In the rows, zero is written as 128.
The rows below fall into families. The same turns and mirrors carry the whole set onto itself and the rows of a family onto each other. For each named row, which other rows are in its family? Write them in the order they are listed.
These 30 rows form 5 families of 6 rows each.
j_442: [147 153 145 137  93 125 156 119 142 142 137 129  82 138  89 134 107  92
 127 115 122 138 128 126]
j_883: [134  98 156 102 143 149 126 125 114 122 127 107 162 116 179 142 157 162
 141 130 112 143 124 135]
j_891: [141 134 140 130 117  91  98 121 149 170 129 107  79 166 130 134 114 138
 139 134 118 133 150  98]
j_837: [118 118 147 112 139 162 158 156  98 113 104 128 135  94 126 141 146 120
 150 145 124 160 118 133]
j_534: [133 147 131 135 105 130 157 121 145 129 133 156  83 162  88 141 104 119
 126 110 136 142 138 117]
j_294: [134 136 122 120  99 123 111 111 169 147 120 149 124 162 141 112 149 155
 106 133  81 163 128 141]
j_329: [132 103 136 105 145 162 132 122 142 124 147 108 164 100 165 106 160 153
 135 112 112 137 122 103]
j_657: [100 121 131 101 136 154 149 140 117 116 129 154 130  73 120 104 147 136
 148 154 126 153 132 125]
j_68: [114 115 149 120 131 147 170 167 113 124 120 133 132  85 139 109 133 131
 153 127 146 163 141 122]
j_901: [135  85 133 108 147 136 108 105 122 133 148 120 159 108 160 115 161 169
 149 143 127 128 144 119]
j_624: [124 149 118 137 125  93  84  91 149 156 124 132 101 167 142 126 121 125
 148 115 125 111 127 137]
j_840: [113 127 121 125 137 167 132 152 114 107 105 129 119  76 117 109 150 104
 149 132 131 134 113 117]
j_15: [126 127  96 127 100 139 134  92 171 134 137 169 121 160 146 127 127 144
 135 114  85 159 127 127]
j_791: [128 125 105 122 109 124 154  90 169 149 144 151 128 172 147 101 142 122
 145 130 102 160 125 150]
j_452: [150  80 150 130 135 140 126 122 118 118 128 120 163 116 180 107 150 150
 134 127 130 129 143 149]
j_232: [137 105 181 114 151 119 117 141  96 109 119  98 119 112 143 155 121 121
 148 149 130 113 115 120]
j_179: [125 112 155 110 134 110 113 126 100 104 131 116 125 101 122 127 126 114
 138 168 150  90 127 104]
j_755: [126 145 105 140  99 131 149 112 147 130 127 160  95 153  99 144 103  94
 138 125 117 136 136  99]
j_274: [140 133 126 135 107 101  97 101 146 136 131 133  89 182 134 147 116 156
 134 103 139 122 131 123]
j_525: [153 142 134 134  95 100  93  98 148 158 136 100  99 159 144 139 127 146
 138  94 125 123 129 124]
j_373: [143 140 118 137  97 143 155 125 137 150 114 142  96 155  97 123 127  91
 113 146 111 145 159 127]
j_122: [130 113 176 131 135  97 104 154 109 102 110 117 133 104 138 121 121 127
 136 135 151 113 111 118]
j_882: [115  77 140 116 144 135 125 111 112 130 147 112 166 106 163 138 162 150
 149 129 108 128 129 140]
j_486: [145  88 152 119 143 119 111 127 122 104 140  92 108 112 151 112 130 111
 154 149 130  95 106 108]
j_939: [139 117 109 129  96 135 146 101 163 130 136 163 110 178 130 126 138 159
 132 111 113 169 125 147]
j_708: [103 102 161 117 138 104 115 132  96 111 133 104 133 100 133 152 131 112
 147 144 130  96 112 120]
j_961: [118 165 128 134 125 121 154 112 154 160 136 148 113 149  92 125 110  91
 136 114 129 138 138 105]
j_827: [138 123 115 140 116 101  93  92 156 144 139 135  95 172 139 149 103 134
 150 114 112 119 132  99]
j_654: [144 132 111 133  86 137 140 105 164 146 132 145 115 146 127 115 153 143
 139 110  98 179 113 159]
j_754: [ 88 110 141 112 141 149 161 145 105 124 134 134 137  75 123 135 144 119
 154 134 116 146 126 135]

The rest of the family of j_901: j_442, j_657, j_179, j_525, j_654
The rest of the family of j_232: j_883, j_837, j_15, j_755, j_827
The rest of the family of j_891: j_294, j_329, j_840, j_373, j_486

The rows below fall into families. The same turns and mirrors carry the whole set onto itself and the rows of a family onto each other. For each named row, which other rows are in its family? Write them in the order they are listed.
These 18 rows form 3 families of 6 rows each.
j_201: [103 113 122 151 144 106 150 118 127  70 130 139 181 175  93 114]
j_622: [135 133 105 157 116 129 141  83 117  73 162 147 173 142 113 131]
j_334: [114 156 147 143  99 147 110 139 116 151 163 101 129 151 137 120]
j_697: [124 163 126 164  85 147 130 100 132 119 187 126 138 158 121 147]
j_617: [126 139  95 174 115 129 139  86 133  78 169 146 162 145 101 139]
j_377: [130 125  97 174 106 117 148  89 114  72 166 149 161 155 118 133]
j_747: [ 90 120 135 154 153 108 135 168 128 101 136 120 160 187 108  79]
j_768: [123 157 130 145 102 144  93 128 130 154 157 109 121 142 127 122]
j_437: [104 109 109 155 151 109 147 123 108  65 137 134 179 157 101 107]
j_380: [ 95 118 124 176 145  97 138 166 138 106 127 124 159 181 118  78]
j_878: [114 150 134 140  99 142  97 135 118 149 171 107 110 162 123 124]
j_568: [110 148 133 166 129 125 108 171 139 145 147 111 135 161 136  74]
j_872: [110 131 136 154 128 119 111 171 114 140 137 108 138 159 146  74]
j_920: [102 137 123 163 134 122 102 170 124 146 137 101 130 147 131  85]
j_268: [103 105 121 157 146  93 128 160 125  99 128 132 152 187 116  75]
j_419: [130 146 120 152  80 134 122  90 127 116 175 134 127 166 117 152]
j_106: [109 108 100 155 148 103 136 114 127  68 136 145 167 167  87 113]
j_865: [138 153 117 159  83 141 124  97 122 111 193 139 131 162 130 134]

The rest of the family of j_437: j_377, j_747, j_768, j_568, j_419
The rest of the family of j_268: j_334, j_697, j_617, j_872, j_106

The rows below fall into families. The same turns and mirrors carry the whole set onto itself and the rows of a family onto each other. For each named row, which other rows are in its family? Write them in the order they are listed.
These 18 rows form 3 families of 6 rows each.
j_726: [115 173  77 128 163 124  99 111  96 144 124]
j_956: [135 172  99 114 159 101  85 123  95 127 150]
j_46: [ 93 121 113 143 159  99 131 128 144 167 129]
j_195: [ 81 194 129 140 151 107 154 157 115 130 127]
j_860: [125 216 145 147 142 102 103 144 141 121 113]
j_583: [ 97 146 132 110 129 118 133 180 115 141 141]
j_264: [150 146 132 117 159 109 106 128 105 100 147]
j_333: [132 163 137 145 162 115  96 108 167 146 101]
j_605: [117 152 105 172 145 117 147 135 103 106 112]
j_220: [121 154 116 131 114 136  91 163 141 159 103]
j_830: [136 147 129 152 143  90  82 126 164 153 118]
j_346: [ 91 154 117  97 166 140 124 134 127 164 126]
j_505: [124 195 130 158 117  87  96 165 136 133 121]
j_672: [ 95 184 121 131 157  66 113 144 122 149 159]
j_29: [109 151  77 168 152 113 125 116 106 138 111]
j_199: [121 175 132 126 131 155 108 153 141 140  92]
j_273: [111 153 153 127 180  87 133 119 145 131 146]
j_354: [139 131 126 143 137 117 130 149 103  96 132]

The rest of the family of j_505: j_860, j_333, j_220, j_830, j_199
The rest of the family of j_46: j_195, j_583, j_346, j_672, j_273

The rows below fall into families. The same turns and mirrors carry the whole set onto itself and the rows of a family onto each other. For each named row, which other rows are in its family? Write them in the order they are listed.
These 15 rows form 5 families of 3 rows each.
j_14: [165 130 122 132 141 122 115  89 197 121 113 150 135 166 126 120 116 150]
j_660: [167 135 126 134 126 119 117 136 102 141 119 195  87 144 127  71 105 161]
j_894: [147 114 116 149 127  88  91  87 173 169  83 135 131 119 104 107 100 141]
j_77: [170 153 124 107 133 151 132 132 111 115  87 133  98 162 122 105 129 133]
j_48: [135 135 152 126 130 162 119 127 128 141  62 157  84  98 135  94 116 153]
j_531: [142 122 123 150 108  73 144 131 127 116 144 177 106 116 109  79  96 148]
j_97: [144 129 138 144 145 108 133 117 198 162  72 143 121 112 145 104 116 152]
j_345: [171 108 154 119 164 151  81 111 128 122 102 171  93 123 110 103 101 141]
j_592: [115 130 134 105 107 115 172 114 166 116 103 135  87  96 127  97  92 156]
j_575: [158 143 113 175 115  94 123 126 148 143 117 180 132 156 131  89 128 154]
j_742: [138 133 119 128 103 150  82  93 109 149  71 147  96 125 103 100 108 150]
j_386: [159 132 134 164 146 101 125 135 148 120  88 124 143 126 108 118 139 109]
j_318: [168 116 132  96 155  84 154 134 139 112 121 125  95 122 104  99  91 121]
j_428: [126 115 139 130 110 124 132  99 146  71 134 144 110 108  91 116 101 135]
j_267: [130 119 107  94  97  98 129  82 145 132 112 130  89 120  95  97  72 154]

The rest of the family of j_428: j_14, j_345
The rest of the family of j_77: j_386, j_318
The rest of the family of j_742: j_894, j_267
The rest of the family of j_531: j_660, j_575

The rows below fall into families. The same turns and mirrors carry the whole set onto itself and the rows of a family onto each other. For each named row, which other rows are in its family? Write them in the order they are listed.
These 36 rows form 6 families of 6 rows each.
j_544: [144 110 131  79 159 162  78 141 133 107]
j_187: [132 136 160 113 120 141  84 151 146 147]
j_965: [141 165  91  95 141 113  92 156 105 158]
j_842: [124 107 150 127 104 143  88 122 124 128]
j_924: [145 106 113  90 156 168  94 139 144 108]
j_394: [127 157 124  94 106 118  62 141  96 145]
j_171: [130 108  93 100 125 118  87 140  84 170]
j_655: [135 149 131  82 116 191  90 122 120 128]
j_389: [131 141 146  93 141 199  96 133 102 127]
j_828: [155 149 104 131 160 129 117 115  99 159]
j_186: [130 138  92 126 153 120 106 136  69 131]
j_300: [130 138 142 144 130 149 110 137 137 118]
j_984: [126 117  83 137 104 144 106 132 106 150]
j_165: [136 127 162 115 158 163  91 140  78 131]
j_239: [155 150 124  98 151 116  88 125 102 182]
j_496: [128 142 156 110 150 179 119 144 121 125]
j_659: [121 111  82  93 137 111 104 157 100 153]
j_125: [117 122  95 100 155 107 102 154  80 130]
j_545: [122 139 142 113 146 149 127 103  86 114]
j_84: [148 172 121  91 105 149  85 115 120 117]
j_959: [124  97 141  86 123 153 111 120 110 174]
j_424: [124 110 129 107 109 180 117 115 125 129]
j_420: [129 143 155  74 110 163  87 126 129 132]
j_675: [144 107 108 115 119 178 113 139 130 169]
j_87: [144 108 117  80 145 161  81 126 137  98]
j_70: [123 142  84  88 139 102  98 152 101 132]
j_665: [126 146 128 136 159 142  99 171  89 152]
j_166: [128 125 143 111 163 118  96 140  71 124]
j_546: [155 111  88  92 163 142  65 134  94 125]
j_123: [151 122 106 113 131 120  94  93  88 165]
j_839: [137  95  98 109 133 137 119 151 121 175]
j_151: [160 129  75  94 161 143  72 136 109 120]
j_554: [159 115  83  88 162 146  69 146 111 141]
j_971: [132 124 126  96 123 204 104 128 116 141]
j_147: [143 164  97  90 114 110 100 127 124 124]
j_469: [138 171 125  83 130 145 122 131 140 149]

The rest of the family of j_171: j_965, j_186, j_496, j_424, j_420
The rest of the family of j_924: j_544, j_87, j_546, j_151, j_554
The rest of the family of j_187: j_842, j_828, j_300, j_239, j_123

The rows below fall into families. The same turns and mirrors carry the whole set onto itself and the rows of a family onto each other. For each named row, which other rows are in its family? Write them in the order they are listed.
These 32 rows form 4 families of 8 rows each.
j_886: [173 115 148 156 130 136 107 131  99 130 115 175 135 121 132 124  96  85
 131 102  97 136]
j_790: [185 118 147 144 138 132 110 134  84 159  96 179 134 143 129 115 112  99
 119  83 103 139]
j_449: [128 160 138 148 143 113 138 109 130 131  83 119  84 119 111 115  97 153
 123  67 133 135]
j_614: [130 145  92 160 111  99 165 106 153 161  96 126 114 142 143 103  85 116
 145 108 128 169]
j_943: [123 198 144 134 138  89 126 118  94 131 109 101 128 109 114 118 112 139
 108 100  79 127]
j_774: [185 172 150 114 110  90 101 112 129 152 108 153 143 126 115  86  74 144
 123  62 109 137]
j_670: [172 174 146 103 108  85 108 125 105 145 135 140 140 137 118  87  96 152
 110  54 100 129]
j_209: [139 133  87 144 145 106 141  97 139 182 130 130 176 151 154 135  89 128
 134  60 130 142]
j_434: [136 191 142 122 130  77 121 111  99 157 110 107 147 131 124  95 134 142
  98 112  84 148]
j_562: [105 116 112 172 128 115 140 101 104 116 140 133 158 131 128 138 105  83
 132  95 108 161]
j_771: [189 173 151 120  94 118 130 146 119 135  93 132 142 120 154 111  98  96
 121 106  87 152]
j_65: [119 164  78 145 130  87 160 117 147 174  95 116 133 135 140  87 100 125
 133 103 111 163]
j_743: [166 123  92 164 141 121 134 103 133 183 115 146 169 159 157 133  79 128
 137  86 128 140]
j_661: [157 158 157 116 125  83 110 116 124 147 135 164 124 124 116  97  77 148
 116  50  89 111]
j_514: [162 151 161 127  98 122 139 138 121 121 128 125 145 112 162 127  98  90
 109 109  72 152]
j_207: [144 138 134 134 144 114 129  97 137 167  85 115  98 148 115 115 102 152
 123  63 152 142]
j_786: [170 127 142 166 132 123 109 136  74 129 132 182 127 124 137 129 108 103
 122  73 105 131]
j_193: [181 156 131 102 101 117 126 140 120 120 119 130 168 124 156 104 100  88
 112 101  91 163]
j_644: [140 120  87 167 135 113 148 114 116 184 140 139 170 165 155 126 101 128
 132  65 126 137]
j_721: [124 151 130 160 143 106 126 109 125 152 108 110  96 123 130 135 101 167
 127  58 145 125]
j_206: [177 151 168 115 107 122 128 136 110 124 108 138 153 112 139 109  90  81
 128 110  94 155]
j_789: [107 159 110 166 124  90 175 108 148 159 117 121 102 122 138 100  93 123
 129 107  96 158]
j_34: [117 149 107 158 141  99 167 106 141 175  90 114 117 129 133 104  85 127
 147 120 123 153]
j_454: [178 172 133  99 125  77 104 119 108 151 132 163 156 130 121  93  84 132
 116  67  88 133]
j_645: [121 120 118 157 118 105 139  93 116 138 141 126 178 150 136 113 129  85
 120  94 120 181]
j_863: [161 115 134 164 137 144 127 140  85 126 100 167 134 127 146 142 105  99
 120  91 102 138]
j_305: [111 187 133 150 140  62 107 114 104 151 125 110 133 118 117 107 116 157
 102  89  89 133]
j_225: [130 189 135 123 123  86 116 118 107 145 124 103 134 117 125 100 124 163
  99  78  81 129]
j_423: [123 115  95 169 122 118 139 104 105 133 161 142 169 145 143 121 122  97
 122  77 103 159]
j_895: [146 118 111 162 152 125 145 106 132 175 143 143 155 153 161 148  89 128
 128  62 111 113]
j_56: [130 156 134 155 149 116 131  99 147 160  86 103  94 118 118 119  93 153
 134  88 133 128]
j_630: [132 127 122 171 131 111 119 105 101 120 164 129 177 138 140 139 117  90
 111  82 113 156]

The rest of the family of j_34: j_886, j_670, j_644, j_206, j_225, j_423, j_56
The rest of the family of j_645: j_790, j_434, j_661, j_514, j_207, j_789, j_895
The rest of the family of j_943: j_774, j_562, j_65, j_743, j_786, j_193, j_721

